rotation ticks, each row followed by its count of ticks
The counts run from 0 to 49.
[ 17   9 -11   1  -7  10  13  21   2 -12  -7  -4   1   8 -18  12  17  -3
  15   9   1 -33 -14   7  -1 -15] : 49
[ 17  -4  -3  -8   3  12   6 -20  10 -12  -6 -11  -4  -2  -8  -3  21 -11
  -4  17  21   3   0 -17  12   1] : 35
[ 32  16  10  15 -16  15  12   1   4  12  -8  11  -4  -3  -6   7  -4  -5
   0  23 -43 -11 -21  12  16   2] : 37
[ 21   6 -17  -6   5 -16  -8   3 -12  -9  -9   5   2  -8   1  15 -18  -2
   6  28  11   3  20   3  19 -14] : 1
[  6  10  -2   9 -25  19  -6   5   3   0 -21 -16   2   3   3 -19   9  26
  11  14  37  -4   0  20   4   4] : 40
[ 23  16  -4  16  -7   2 -10   6  12  -4 -10  -7  -8   6   1  -5  14   8
  15  13  21  -4  -2   1  17 -24] : 41
[  0 -19 -15  17  14  21 -10 -17  -4  -3 -27  -2   2 -11  -2  -6   8  11
  -5   6  -6  -4 -17  13  12 -26] : 19
[ 10 -13  -6   9  -6  19  13 -10   4  17 -14  -5   1  -2  -9  -7 -13  18
  -6  23 -16  -8 -24  -1   8 -16] : 31
[ 28  10   5   4  -3  15   6   2   4  -8   7 -17  -5  -8 -15  10   9   4
  12   4   6  -9 -23 -15  16 -10] : 42
[  7  -2  13  -7 -14 -16 -16   4 -25 -18 -20  -7   5 -18   3  -5  -4   2
  -1  12 -10 -17  -4   6  12 -12] : 4
[  7 -12   0  19  -9  16 -14 -10 -10   4 -17  -4   2 -12   0  -3   0  -4
   1   0 -27  -5 -11  15  18 -23] : 25
[  0  -8  13 -19  -3 -11  -2 -10  -1  14 -34   6  13 -14   9   8  -6  -7
  -9  19  -5 -10 -11  11 -22  19] : 15
[ 19   2 -22   3   4   7 -13  -6   0 -33 -32   5   4 -24  -4   6   5  -3
   7   1  28  -3   7  -2   4 -10] : 6
[  9   0 -16   5   0  12  17 -16 -28  34   1 -19  -7  -1  -4  33 -13  13
   2  17  12  13   3 -15  16 -10] : 30
[  9  31  -9  -7   0 -20  -7   1 -17  -2 -19  11  -7  -2   4  19   5 -12
   4  12  14   1  33  13  10  -2] : 0
[ 15 -21  -4  13   2  13  -9 -24 -10  15 -34  -7  -5  -1   3   8   5  15
 -11  15  26   3  -2  11   6  -9] : 18
[  8  12  -3  -6 -29  12   3   3  22  24   5  -3 -16   6   0   9  23  18
   6  14  11  -8  10  18  15   1] : 45
[ 11  33 -22 -14 -10  -6 -15   0  -9   4 -16  -4  11  -7   8  21 -12   2
   0  18  -9  -9   6   8  -1 -17] : 8
[ 24  13  26  10 -12   7  16 -19   0  31 -13 -12   7  15  -4   8  14   2
  -8  22 -10 -10 -13   8  15  -6] : 38
[ -2  11   9 -12 -10   2   5 -16 -20  19 -28   6  -4  -8  13   8   2  -8
  -2  -6 -14   4   8  28 -14   2] : 16
[ 38   2  18  15 -42   6   8   0   5  12   8 -19 -10   1   4  -3  -2   3
   1  19  23  -3  14  -6  29 -19] : 46
[  9  10 -13   4 -10  24   8 -25 -29  17 -24   5  -5  -3  -2  40   7  -5
  -2 -24  -9 -15   0   2  13 -13] : 21
[ 22   4  -1   6  -9  15  -2 -15 -22   4   0   3  -5 -11 -13  -2  15  14
  11   0   6   6  -7  -2   4  -4] : 34
[ 11  -1 -10  15   2  -5   1  -7  14   3  -1  -5   4   2  -9  -6 -14  26
  -7  15  26 -10   5 -15  26 -21] : 47
[ 18  -3 -19   6  11  19  12 -16  19   5 -18 -21  12   7  -3  16   4  -1
  12  11   2  15 -13   8  12 -16] : 36
[ 10  13  26  -5  -8  27   5   2  -1  25   4   2   1  -8  -6   3  15  17
   5  12  -6  -2 -34  14  -1 -13] : 32
[ -4 -14  -1  -5  -6  -3   2  -2 -13  -4 -23   3  -5   3  12 -12   9  -4
  -5  -2   2   3  -5  24   7  -2] : 11
[ 10  -2  -8   7  -1   4  20   6  12 -14  -8  -8   5  -3 -18 -10   0   1
   3  25  15 -28   6   8  24 -13] : 48
[  2  -1   6  -8   4  -2 -14   0 -18  -9 -19  13   4   0  16  -8  24  -1
 -10  -5  20 -25   7  -3  -9 -17] : 5
[ 19  17  -5   1   4   5  17  -9   1  11 -14  -7   6   1 -16  11   3  12
   0  10  17 -44  -9 -25   2  16] : 43
[ 12 -19 -12 -13  -2  -7   4  -6  -5  -6 -32   0  12  -1   9   3 -18  -7
  -1  39  -4  -3  13  -1   4  -9] : 2
[ 25  -3  17  11 -21  27   6 -26  -8  20  -5   1 -12  -5   6  -8  22   9
 -26   4  -9 -18   0   8   3  -8] : 39
[  5 -12   4  12   3  19   4  -5 -21  -4 -26   0 -13  -3  -7 -17  25   1
 -10  -5   3 -20 -18  -1 -10 -14] : 27
[ 20 -15  -5  16   1  16  -6 -32 -13   3 -21  11  14   9  -4  -5  -5  -3
 -24  14  -5 -31 -20  -3   5 -19] : 26
[  9  -3 -22   2  -5   3  10 -18 -15  13 -36  -9  -9 -15   8 -14  -4   2
   9   3  14  13  10  20  -7  -2] : 23
[  9   3   1   7 -23  27   1  -5 -16   3  -8  -1  -3  13   5   0  29   9
  17  -7   0 -31  -5   5   5 -11] : 33
[ 25  -6  11  -3 -14  -4  -6 -19 -29  13 -10   5  -3  -6  10  17   2   7
  15  18   9  10   9  14  11  -1] : 17
[-10  -3   6  -7   3 -12  -2  18   0  -5 -18 -15   8 -11   8 -13 -11  -4
  -3  27 -15 -12  -4  25  -4  -9] : 3
[ 10  12  11  -1  -1  -8   7  -1 -19  17 -38   6  -8 -26   6  17  -6  -8
 -18  27 -17 -11  -5  -3   3   0] : 9
[  8  -5 -10  10 -20  26   2 -20 -16  15 -14  -4   8 -13   8  -8 -15   6
   4  15 -16   6 -11  32  29 -21] : 24
[ 16   1   0   4 -12  12   3 -16 -12   3 -21 -17  -2   5   0 -13  13  -4
  19 -26  13   0  -9  34 -15 -19] : 28
[ 29  15  18   1 -12   8  20  -4   5  19 -23   1   1  12  -3   4   2  -2
   8  25  11 -32 -20   6 -19  10] : 44
[  0  -4 -15  -1   9  17  -2  -1 -19  -4 -20   7   1   3 -27   0 -20   1
  -1   1 -10   6   7  -8  12 -20] : 13
[  5 -17 -10  12 -16  -2   8  -5 -19  19 -27  -4  12 -10  -5   4   1  -6
  -5  -4 -18 -21 -36   8   1 -21] : 20
[ -4 -28   6  -2   8   4  -3 -15 -27  -9 -14   2   0  -6  15  -4   1   4
 -16   8 -11 -17   2  22   4 -13] : 10
[ 19  13 -20  10 -25  23  -6 -16  -7  29 -21 -11  -8   4  -2  22   2 -10
  17   3  11  10   2   4   3  -9] : 29
[  0  -6 -23  13  17  -2   5 -12  -4  -4 -37   6   6 -20  -5   1 -16   4
  -6   6 -15 -11  -7 -14  -2  -8] : 14
[  9   7 -29  -8   3 -10   1   6   0  -7 -19  -5  10 -12   1  18  -7 -21
   3  15   6   9  -1  26  -2 -24] : 7
[ 32  -6  -2   6   5   0   1 -23 -28  11 -29  -2 -17 -11   5   0   4   1
  -8  -9   0  -2  -5  17 -10   4] : 22
